Some points, each followed by its number:
43/-8/30/18/14/7/21/5/-6/61/-32/3/0/17/-44/-32/8/16/16/-36/7/34/-19/-26/-24/17/30/30/-38/-40/40/-4 0
-67/127/3/-48/63/18/-36/11/121/3/127/33/127/126/15/-31/-11/-79/-35/127/59/-30/112/61/-67/7/-127/-127/62/98/-15/66 1
-44/65/-127/-23/-112/27/16/61/-107/70/-107/-74/-127/-78/122/-81/62/10/127/-127/46/30/-127/-42/56/-65/127/127/-127/28/127/35 2
-48/61/-54/-57/-31/-1/17/27/1/0/78/2/45/17/32/-44/-3/-14/32/-39/58/-19/29/-12/27/16/-40/-68/9/58/42/-4 3
-32/-32/51/14/55/10/-18/-27/33/6/-14/42/27/15/-14/19/-16/-12/-46/49/-2/-17/-4/29/3/3/-56/8/25/-9/-43/18 4
73/-96/47/49/9/-34/-11/-40/-26/-10/-61/31/-68/1/-61/31/0/41/3/17/-31/-14/-1/-13/-3/12/0/60/19/-93/-54/-47 5
24/-23/-2/0/-9/16/9/5/-24/-14/-12/10/10/2/-6/5/-2/4/26/-22/23/26/-13/-17/-7/3/20/24/-51/-41/43/-9 6
-4/13/-3/26/20/-2/-5/6/11/1/7/36/-10/0/21/-13/2/-5/-44/8/6/-11/3/36/3/-27/-23/13/25/5/-19/15 7
1/-25/32/-29/26/-1/-11/-19/25/-29/-17/-12/8/12/-33/59/-17/-20/-4/50/1/-1/13/-21/52/33/-3/-33/58/20/-39/-27 8
-54/-35/-18/-32/-29/18/-18/23/15/-46/14/0/-33/-42/51/38/-56/-42/-38/29/-15/6/11/25/25/-29/38/30/-7/42/-23/21 9
-60/124/-30/0/36/22/-13/19/56/3/127/19/107/47/43/-43/16/-32/-58/104/26/2/49/61/-26/-22/-98/-79/5/85/24/66 10
13/-2/4/9/25/18/12/-38/-40/13/0/4/7/11/-7/3/-7/14/-5/-5/3/1/-19/-22/51/4/33/28/-1/-5/20/1 11
-48/65/-42/-2/-18/6/14/39/-21/-7/73/26/2/32/56/-64/11/-50/-65/8/31/12/-10/39/-19/-44/-20/-4/-24/33/40/50 12
-19/4/-25/-1/-55/-13/-22/26/-15/-30/-108/-53/-92/-23/1/34/75/-1/111/-108/-7/25/-29/-21/35/21/102/93/-29/-38/43/-22 13
-2/-31/-22/-11/-35/-23/6/13/-16/-32/-15/-26/-7/-25/16/33/27/8/51/-21/-1/2/13/-43/12/54/8/10/42/-19/-27/-43 14
-34/85/-87/-66/-63/-17/-17/44/34/6/42/-101/45/0/-14/30/109/24/124/-65/33/17/70/-87/-14/72/43/-67/13/84/42/-19 15
0/11/42/-10/18/10/12/-23/18/11/83/8/88/49/-32/-14/6/-7/-21/47/4/-9/22/10/-30/23/-70/-55/12/-1/-3/41 16
-8/9/18/18/6/-18/0/-13/23/-27/-2/15/16/21/-13/19/-38/-19/1/90/2/-52/26/-3/16/17/-18/-23/29/13/-34/-3 17
-8/-6/0/-32/-17/-1/23/10/13/8/-38/-10/0/-26/-10/9/-5/-3/-4/-31/-7/23/-7/-6/40/0/31/-3/-4/13/17/20 18
-5/16/50/1/52/22/-20/-17/58/20/9/21/33/5/14/-15/-19/-16/-38/52/23/-24/-7/27/-26/-30/-69/-38/-5/7/-6/35 19
-36/20/-69/-5/-38/24/5/31/-19/1/7/14/-46/-47/71/-15/-35/-44/-24/-38/7/-3/3/45/26/-33/27/41/-16/33/6/31 20
Which two points above are nearest to each new point? Their numbers follow each, nearest first.
-16/36/-19/4/-23/-7/31/12/5/51/52/-31/86/34/8/-4/69/29/59/-24/24/-15/30/-50/10/56/-12/-41/1/45/43/-39 3 15
5/18/4/-9/12/38/-7/5/26/16/49/23/48/34/-23/-37/-6/-14/21/1/7/1/25/21/-43/0/-14/-31/-46/-7/39/-1 16 6
14/-57/74/-41/40/-37/11/-44/37/-23/3/0/90/37/-51/13/7/10/-23/73/-38/9/80/-20/-37/16/-50/-64/-15/-45/-32/-27 16 4
-49/65/-68/25/-17/29/-2/22/-17/12/44/50/-47/-47/82/-42/-17/-25/-89/-29/0/4/-32/68/33/-76/19/37/-20/67/17/55 20 12
-11/0/-22/-22/-14/10/44/8/20/-21/45/25/30/0/13/-18/-46/-39/-28/39/15/14/24/29/-8/-30/10/-21/-37/34/17/11 7 12
-17/26/-39/-22/-6/22/12/35/-14/26/48/35/4/-5/61/-59/-13/-34/-37/-31/25/34/-28/49/-17/-71/-11/26/-33/37/38/45 12 20
-28/64/-68/17/-60/-5/32/27/-56/24/20/6/-53/-34/95/-81/0/5/-12/-89/42/-5/-62/13/22/-69/25/52/-40/35/50/37 20 12
-10/21/-12/-24/14/21/25/18/20/26/30/25/9/-2/39/-14/-24/-23/-50/14/28/-33/14/0/20/-43/-33/-29/12/64/-1/32 7 19
-16/-7/16/-20/0/8/-20/-21/40/-32/28/10/27/-9/-16/8/-34/5/-1/70/-15/-22/13/2/6/13/-19/-40/-6/36/-9/-18 17 8
33/-4/-3/48/-30/-4/1/16/-59/29/-89/-10/-84/-18/8/-15/43/36/56/-83/-32/4/-89/-23/8/-17/71/74/-9/-46/30/-26 13 0
-32/27/-12/-19/-21/5/-16/10/2/-32/-5/-38/-4/-9/16/8/12/-10/49/-14/25/-6/17/2/-9/1/8/-3/-7/14/27/19 18 6
-12/2/4/17/-2/-16/15/2/8/18/90/6/60/31/5/1/24/17/1/52/27/-4/41/2/-49/29/-68/-36/0/23/-28/5 16 17
-5/38/-17/-17/-11/6/21/-2/-11/39/72/4/57/31/25/-43/26/8/24/-2/50/24/-5/-23/-51/23/-27/-14/-56/37/39/24 3 16
-11/-55/-59/-29/-69/-4/9/23/-14/-43/-82/-58/-75/-41/7/33/51/31/76/-105/-11/49/16/-54/25/35/113/84/-33/-25/26/-27 13 14
-4/-26/-84/-15/-100/10/26/45/-82/7/-42/-49/-62/-67/37/-12/32/31/85/-127/11/33/-25/-41/29/26/127/86/-69/1/72/-41 13 6
-25/38/-41/22/0/36/-10/44/-19/14/-112/-20/-88/-40/52/-33/9/-9/47/-113/15/-11/-97/26/40/-65/83/107/-38/-32/68/45 13 20
4/-102/-9/-18/-14/6/-13/3/-22/-95/-98/3/-127/-96/6/73/-90/-23/-39/-10/-33/13/-19/13/51/-27/83/80/2/-13/-31/18 9 18
39/-8/44/-11/87/13/17/-18/12/100/-66/27/9/7/-37/-68/-56/-5/-50/-42/-32/30/-71/37/-19/-63/-20/17/-17/-49/27/67 0 19
52/-35/29/13/41/-16/-3/-21/16/-25/-62/19/-21/-11/-64/40/-18/18/-2/19/-43/18/4/-9/-4/-13/16/24/-5/-55/-28/-6 5 6
26/6/6/79/-1/43/-13/17/-19/43/-44/13/-80/12/-5/-43/12/43/-27/-34/-35/14/-67/21/-12/-35/26/90/-9/-69/24/12 0 11
36/14/31/0/37/-39/7/-23/-8/16/-16/-4/19/14/-52/9/38/33/-11/-5/-21/-25/42/-17/-19/1/-45/-31/24/-7/-14/-4 7 17
-7/52/-37/76/-2/2/28/28/-41/100/-21/16/-42/11/45/-80/23/27/12/-71/-3/-10/-82/24/-14/-18/-5/61/-3/-4/48/26 0 7
-72/55/-25/15/-24/-8/-11/8/-9/-7/75/15/2/13/65/-42/12/-17/-39/16/32/-33/-19/42/-28/-34/-48/-14/-19/62/-15/16 12 7
60/-127/92/-17/52/-61/-44/-70/56/-88/-74/-1/-8/-53/-100/127/-58/-4/-77/127/-82/-25/95/-16/48/83/-47/-60/94/-47/-127/-100 8 5
-23/7/-22/-11/-13/31/8/28/-24/16/33/32/-10/-31/30/-57/-25/-30/-17/-31/14/17/-33/39/-3/-44/19/32/-54/-10/21/22 20 12
21/-8/9/23/2/-13/-10/11/-15/-5/-55/-28/-35/4/-15/13/37/26/50/-40/-11/-23/-24/-7/21/16/26/13/42/-19/-15/-17 14 18
20/-30/-17/35/-64/14/26/5/-81/22/-93/-17/-108/-30/15/-11/30/34/37/-94/-10/8/-76/-28/7/-17/86/116/-40/-46/35/0 13 6
51/-41/-37/3/-31/-25/4/34/-62/46/-119/-68/-56/-8/-37/3/45/33/119/-127/-30/39/-37/-74/-16/36/108/65/-24/-72/19/-41 13 0
17/34/11/26/27/-20/9/-5/-9/73/18/-12/27/46/-8/-20/47/19/0/-12/6/-5/-7/-33/-50/-10/-67/-54/18/-17/14/15 16 7
35/-60/-55/82/-41/-2/-14/33/-92/-20/-127/-14/-127/-74/31/6/14/34/44/-127/-54/22/-97/25/47/-44/127/127/-49/-97/20/-14 13 6
5/12/-112/-48/-95/-25/32/34/-75/70/-20/-65/-3/-43/24/-45/43/33/127/-127/45/22/-12/-55/6/15/100/39/-58/26/74/-33 13 6
31/-4/44/25/35/18/-27/-29/14/12/-69/17/-60/-13/-16/-32/-7/4/-46/-9/-38/-1/-63/39/11/-43/-12/52/-1/-51/4/47 7 11
-17/-2/-9/22/-10/14/17/3/21/2/-20/5/-44/-4/9/-9/-31/-15/23/-18/7/5/1/23/15/2/26/46/-21/29/20/9 18 11
40/-6/-6/24/-12/14/-2/5/-64/38/-127/-28/-110/-21/6/-60/56/31/42/-127/-35/8/-105/-2/23/-35/62/114/-23/-94/68/21 13 0
